128 stands for zero in the data rows.
Here are some numbered points:
[108 100 130 119 108 146 164 174 145  93 140 146 121 134  93 127] 0
[121 126 103 133 172 143  98  71 115 164 147 138 163 167 173 140] 1
[106  86 133 147 118 147 161 180 142 113 160 169 149 122 117 152] 2
[154 146 142 121 105 142 165 198 168 129 123 127 120 109  86  98] 3
[125 125 114 144 149 111  74  63  94 152 140 134 155 157 183 158] 4
[137 143 123 109 142 166 158 139 191 151 117 111 125 165 133  89] 5
[ 82 110 124 106 143 102 119  89 171 137 117 111 140 127 152 141] 6
[134 120 131 123  95 108 158 188 181 117 101 104 109 105 110 100] 7
[153 132 131 124 113 148 177 195 159 138 144 128 118 102  83 111] 8
[ 71 109 120 107 120 103 110  95 110 122 121 119 117 161 139 115] 9
[134 146 134 133 129 144 179 167 142 132 145 148 114  67  95 140] 10
[168 139 136 132 111 140 173 194 150 115 114 105 114  96  85  98] 11
[131 152 114 131 164 130  91  57  98 165 149 143 151 141 163 155] 12
[ 84 107 131 106 124 115 111 146 135 103 102 135 108 114 105  88] 13
[112 151 128 132 154 153 176 148 151 152 127 119  98  86 112 115] 14
[141 138 119 136 157 132  81  55  98 148 139 135 151 167 181 151] 15
[163 145 137 124 111 135 165 197 174 134 112 102 122 127  97  80] 16
[ 90 135 139 100  90 113 161 154 164 128 120 156 149 153 130 116] 17
[111 101 119 152 144 135 101  95  94 140 180 172 165 138 149 171] 18
[125 160 142 131 145 130 141 125  85 117 115 160 105  58 113 140] 19
[ 97 119 117 118 132 102  88  63  99 124 113 126 130 162 157 141] 20
[161 151 142 133 127 137 159 164 131 127 125 136  93  56  86 120] 21
[133 118 137 124  92 126 167 197 154  91 104 106 138 124 105  94] 22
[150 120 134 129  99 131 161 204 173 116 106  98 110 135 103  98] 23
[158 137 150 126  89 125 170 205 158 105 107 118 126 109  99 107] 24
[133 151 127 103 132 145 186 172 167 133  95 112 150 139 130  89] 25
[133 130 104 130 161 139  90  64 103 165 148 138 150 164 178 152] 26
[122 135 112 115 160 151  88  72 105 163 150 154 147 162 157 150] 27
[131 116 104 139 169 176 125  92 109 154 173 133 109  99 126 153] 28
[117 128 136 107  95 116 146 169 136  97  99 105 109 113  81  98] 29
[130 129 118 144 154 123  69  60  91 152 144 132 155 162 174 151] 30
[ 87  88 110 138 123 103  83  84 136 116 122 104 125 157 151 116] 31
[156 128 146 133  93 124 160 195 140 117 140 137 104  72  94 152] 32
[108 107 124 139 141 107  70  63 101 114 120 125 137 169 154 138] 33
[155 120 135 135  93 116 160 203 163 108 104 102 116 108  94  98] 34
[103 111 128 141 143 145 129 122 128 150 182 175 160 133 148 185] 35
[154 161 128  95 109 143 169 186 149 132 123 148 127 108  92  98] 36
[ 95 103 139 142 128 120  80  65 102 101 120 129 125 149 133 135] 37
[129 113 117 140 150 132  75  65 104 153 155 136 157 173 170 154] 38
[ 86  95 132 140 126 123 119 107 108 121 170 174 154 126 135 168] 39
[123 125 129 144 137 140 148 106  66  70 113 129 117  91 118 143] 40
[115  73 136 141  84 117 140 194 139  97 143 153 152 138 128 158] 41
[109 124 129 147 154 146 113  85  86 136 171 166 140 119 138 176] 42
[157 132 143 145 114 136 173 204 159 125 129 128 121  85  89 111] 43
[113 146 136 119 130  94  88  66  92 113  99  96 106 137 133 118] 44
[ 98 106 132 112 118 127 104 133 152 112  86 127 109 157 115  77] 45
[108 116 107 134 145 114  81  56 103 146 137 126 148 159 169 141] 46
[139 112 123 125  89 122 152 187 161 100 100 100 109 108  95  98] 47
[ 98 108 115 133 139 123  96  54  99 116 141 134 130 146 133 118] 48
[168 131 141 141 104 124 169 212 163 122 113 111 122  96  98 101] 49
[119 140 119 133 160 147  90  65 107 161 155 137 156 166 165 151] 50
[164 169 152 152 149 157 155 140 123 122 119 111  84  82  89 108] 51
[134 133 118 140 152 116  67  57  86 152 143 128 147 156 170 150] 52
[110 146 104 109 158 154 147 128 148 154 126 120 158 172 149  71] 53
[110 125 103 119 141 129 118  96 123 168 155 163 172 166 181 163] 54
[160 150 139 113  93 124 162 204 172 127 116 119 120 108  98 108] 55
[102  95 130  87 121 105  96 116 121 104  88 121 100 139 133 101] 56
[135 132 113 135 169 145  87  62  91 153 143 126 158 173 164 131] 57
[104 119 127 114 140 171 152 147 164 130 128 123 138 158  94  93] 58
[128 135 119 117 143 145  86  61 100 136 134 120 122 174 178 145] 59
[137 129 118 106 118 153 167 191 175 132 116 131 134 136 110  84] 60
[ 91  99 146 128 119 108  83  79 113 100 126 115 108 152 126 129] 61
[113  98 123 159 163 148  92  85  88 140 167 164 154 138 140 156] 62
[122 166 119 122 159 143 102  55 101 154 132 141 142 152 162 138] 63
[118 135 112 141 190 180 147 116 140 179 147 126 121 126 131 127] 64
[ 94 123 119 101 128  95  72  82 116 145 129 147 113 144 155 133] 65
[ 87  98 125 122 116 112 101  85 126  88 109 102 124 141 136 106] 66
[ 81 123 111 101 105 106 126 134 155 111 103 110 111 118 127  95] 67
[ 94 124 134 131 100  78 142 144 112  86  94 148 167 141 179 150] 68
[162 123 135 136  92 118 161 209 163 111 105 104 120 106  99  98] 69
[152 134 131 121 106 113 155 180 149 109  88  87  97 116  98  81] 70
[117 120 120 141 146 111  63  52  99 136 143 118 129 146 152 145] 71
[117 140 118  85 109 135 176 178 160 133 133 138 145 143 110 107] 72
[158 165 140 134 138 145 157 135 108 133 133 114  83  61  97 150] 73
[151 129 144 125 100 133 170 198 169 114 116 109 108 110  94 111] 74
[157 128 138 139 106 125 175 211 161 120 120 123 121  91  97 113] 75
[146 124 107  99 113 132 159 187 180 139 101 116 112 120 110  91] 76
[114 106 118 145 135 111  84  81  78 126 143 149 164 157 179 168] 77
[114 125 128 123 145 111  80  54  81 135 141 136 130 150 142 143] 78
[108 133 122 101 140 123  91  69  92 128 130 153 107 126 142 108] 79
[149 130 132 126 110 136 150 187 178 134 135 109  98  90  87 105] 80
[150 120 152 157 104 123 147 179 138 111 141 126  99  62  81 136] 81
[112 114 124 141 142 121  72  55  92 128 142 133 144 157 158 141] 82
[154 188 114 118 171 156 124  93 133 191 130 109 133 159 147 109] 83
[110 120 108 113 131 121 114  98 149 104  77  92 102 161 130 103] 84
[141 130 138 133 115 134 176 204 171 138 127 117 118  97  99 113] 85
[156 126 136 132  95 111 165 209 157 111 106 106 116 111  96  98] 86
[127 126 124 140 151 114  74  58  83 143 144 133 147 161 165 155] 87
[114 117 117 135 142 114  75  53  96 137 136 115 135 161 162 146] 88
[153 132 123 107 117 156 168 187 158 129 113 130 112 110  96  85] 89
[158 121 137 131  92 113 160 206 158 108 100 101 115 112  99  95] 90
[120 133 143 123  84  95 162 178 108  70  95 130 130 112 118 129] 91
[121 124 117 137 149 117  69  56  86 144 135 126 138 163 160 143] 92
[145 128 147 131  95 134 176 204 146 108 135 137 125  97  93 132] 93
[122 117 145 119  96 103 159 163 140  94 103 109 100 126  88  94] 94
Which two points above are nearest to each new point by angle? Their numbers follow each, smallest number first.
[ 83  96 117 143 138 135 164 162 138 131 141 162 156 119 109 100] 0 2
[ 97 103 124 125 108 112 116 118 134  68  88 109 125 163 132 105] 66 84
[108  89 127 144 122 123 105 109  85 111 170 169 147 123 139 185] 18 39
[ 97 147 133 101 135 171 133  99 128 147 149 145 138 176 126 139] 27 50
[139 138 109 135 168 132  85  65 103 171 147 135 153 156 180 153] 12 26
[135 157 127 123 151 138  80  61  94 163 154 134 143 150 161 163] 12 50
[104 100 127 150 146 140 113 103  89 129 180 174 157 133 131 167] 18 62
[127 151 129 113 137 153 169 161 198 167 140 111 138 149 127 125] 5 25
[127 164 133 125 150 135 156 108  91 139 143 159 125  63 115 153] 19 73
[155 152 145 155 167 154 142 133 106 120 118 120  94  77  87  88] 21 51
[110 116 130 137 125 104  72  66 108 104  94 112 129 165 154 121] 20 33
[116 134 156 138  92 107 153 157 113 104 138 169 122  79 100 161] 32 81
[109 154 164 140 107 109 133 126  94 105 144 158 128  81 105 176] 19 40
[116 135 124 101 165 173 123  92 138 153 165 152 126 154 135 132] 27 64
[178 155 147 151 132 133 162 177 134 116  96  96  99  82  95  90] 11 51
[ 89  88 129 131 101 112 145 152 100  82 136 156 145 124 135 167] 41 68
[181 156 124 151 194 164 111 102 125 165 121  96 100 116 121  88] 64 83
[118  99 138 143 109 142 169 197 148 123 157 157 139 112 100 144] 2 93
[166 144 134 126 107 139 169 197 173 137 114 103 119 111  99  86] 3 16
[182 151 128 119 129 159 162 179 178 150 116  94 115 133 102  89] 16 89
[105 109 122 109  92  87 158 174 170 112  93 115 130 110 137 124] 7 47
[128 144 133  67 132 140 137 130 153 142 105 125 115 137 110  77] 5 76
[145 124 133 115 104 110 158 175 158  99  94  89 103 120  97  87] 47 70
[101 107 115 143 146 125 106  83  88 124 145 158 153 126 173 180] 18 77
[ 97 126 123 118 129 108  85  63  94 130 121 120 120 149 159 156] 20 88
[ 95 134 130 108 150 156 155 118 152 135 117 147 171 172 137 103] 53 58
[100 133 152 111 107 152 157 122 141 102 147 166 130 142 107 154] 0 2
[102 150 130 128 170 136 136 101 144 181 152 141 124 103 148 172] 28 64
[ 92 114 129 126 103  97 139 150 148  83  89 102 103 109 125 125] 67 94
[165 139 146 134  88 107 156 193 137 115 125 126 105  67  92 136] 32 81
[103 113 122 140 140 118 102  83  72 120 154 162 151 144 153 172] 18 77
[ 87 110 140 113 117 112 135 134 163 101  94  99 118 125 115  94] 13 67
[ 89 129 130 129 125 122 125 105 102 125 152 177 159 116 145 187] 39 42
[125 100 137 118  92 107 145 188 153  97 101 118 108 112  95 105] 47 94
[132 143 125  86 129 155 162 164 149 135 106 133 111 118 103  82] 36 89
[139 155 121 100 127 139 165 161 193 141  91 100 121 131 137 100] 25 76
[157 145 132 119 106 138 176 196 154 113 101 105 131 137 104  79] 16 23
[137 130 140 141 130 132 104  93  88 139 177 158 119  98 136 201] 18 42
[104 114 113 141 137 117  94  74  80 124 146 153 153 146 170 169] 4 77
[143 166 127 100 164 167 101  85 138 175 135 137 118 149 113 119] 63 83
[ 91 120 109 139 172 148 151 100  92 110 114 152 136 124 133 105] 40 48
[ 84 105  98  95 119 111  93 110 129 124 119 155 118 154 134 111] 9 65
[129 163 128  93 124 152 138  94 136 149 149 117  94  93 108 152] 28 73
[ 92 129 130 122 134 138 184 159 112 104 119 157 153 130 105 113] 0 72
[113 135 125  96 124 139 172 166 185 115 139 132 136 118 114 120] 60 72
[ 92 107 147 138 103 112 107  87 118  84 117 134 130 163 105 118] 37 61
[ 93 107 125 123 149 162 118  93 153 111 127 121 131 178 153 116] 31 59
[121 145 154 139 114 119 157 155 124 120 146 168 127  63  97 159] 10 32
[155 145 131 119 116 139 179 197 157 119 101 109 126 126 103  83] 16 89
[114 115 113 123 128 122 129 110  85 128 158 159 118  96 145 200] 39 42
[ 98 141 130 109 132 107 101  64  92 101 121 126 123 139 121 132] 20 44
[143  98 125 144 136 154 178 195 166 114 103 108 125 133 116  94] 23 60
[ 99 115 140 141 121 118 126 113  84 113 158 173 141 108 121 187] 39 42
[155 164 123 113 114 144 172 178 165 140 111  99 123 121  99  80] 16 89
[152 136 146 142 116 124 108 112  98 132 176 148 106  84 131 209] 18 42
[128 123 141 143 115 132 147 127  77  67 114 146 113  88 122 170] 19 40
[169 150 139 136 130 152 173 168 128 110 119 118  87  75  93 123] 21 51
[ 92 127 147 120  90 103 129 123 115  81  98 112 111 150 105 110] 66 94
[106 120 105 108 153 157 156 111 160 148 142 154 175 154 142 112] 53 54
[100  87 123 137  96  92 119 142  92  79 120 150 161 152 161 167] 41 68
[ 95  83 130 148 123 130 128 137 109 120 174 182 164 137 124 162] 35 39
[128 130 160 154 133 135 112 106  96 130 180 164 117  91 109 182] 39 42
[107 103 126 104  99 111 114 144 130  87  86 129 103 118 105  94] 13 56
[130 145 114 141 165 125  86  60  88 172 148 141 144 134 168 152] 12 52
[107 160 124 111 141 151 150 146 193 169 131 113 120 133 137 108] 5 25
[173 153 138 120 126 142 171 180 173 138  98  92 117 131 114  78] 16 23
[105 115 142 136  99 117 143 147 103 103 157 170 135  92 119 186] 2 39
[122 109 105 151 200 171 130 120 140 180 140 122 142 149 145 106] 1 64
[143 157 152 150 151 145 133 118 106 125 147 133  87  69  87 152] 19 73
[112  68 126 136  92 123 142 197 149 109 141 154 150 138 127 153] 2 41
[137 132 135 126  96 105 153 171 155 106  96  97  90 112  97  87] 47 70
[167 126 135 143 116 145 175 198 146 120 128 123 115  78  87 116] 43 75
[ 90  97 118 123 125 101 100  98 126  90  97 115 112 164 138 114] 31 66
[115 107 121 148 146 133  99  85  90 143 170 169 162 143 163 176] 18 62
[116  79 104 138 145 153 161 143  95  74 111 139 124 113 127 124] 0 40
[115 111 121 148 141 114  80  73  75 126 142 145 159 152 172 166] 77 87
[ 95 121 132 110 126 121 101  80 131 127 141 108  98 151  95 130] 9 61
[160 148 130 123 115 140 178 197 172 139 109 109 128 117 105  88] 3 16
[143 124 153 151 106 130 154 177 139 117 151 142 107  64  84 148] 32 81
[141 153 124  97 148 168 160 108 143 112 118  98  93 118 108 113] 14 51
[138 184 126  95 134 150 156 148 168 168 126 108 111 126 105 104] 5 36
[155 163 141  92 142 164 142 145 161 139 118 114  95 126  98  87] 5 89
[ 88 123 125 110 110  88 139 105 172 137 109  97 113 106 146 126] 6 67
[142 143 118 139 163 138  78  61  93 169 157 140 144 147 164 156] 12 26
[ 94 110 105  92 109 146 149 145 141 119 140 159 167 165 127 125] 17 72
[148 165 133 145 173 153 155 124 120 150 121 112  97  83  90  97] 14 51
[ 81 112 116 131 136 121  96  65 110 121 137 110 131 140 135 110] 37 48
[127 150 126 123 135 154 181 169 124 110  92 128 162 155 120  74] 25 60
[148 140 155 136  83 102 160 181 117  89 121 138 115  74 103 149] 32 81
[169 142 142 143 117 132 172 194 148 113 106 110 105  85  95  97] 11 49
[137 156 133 112 116 137 155 138 153 157 162 150 115  71  90 141] 10 21
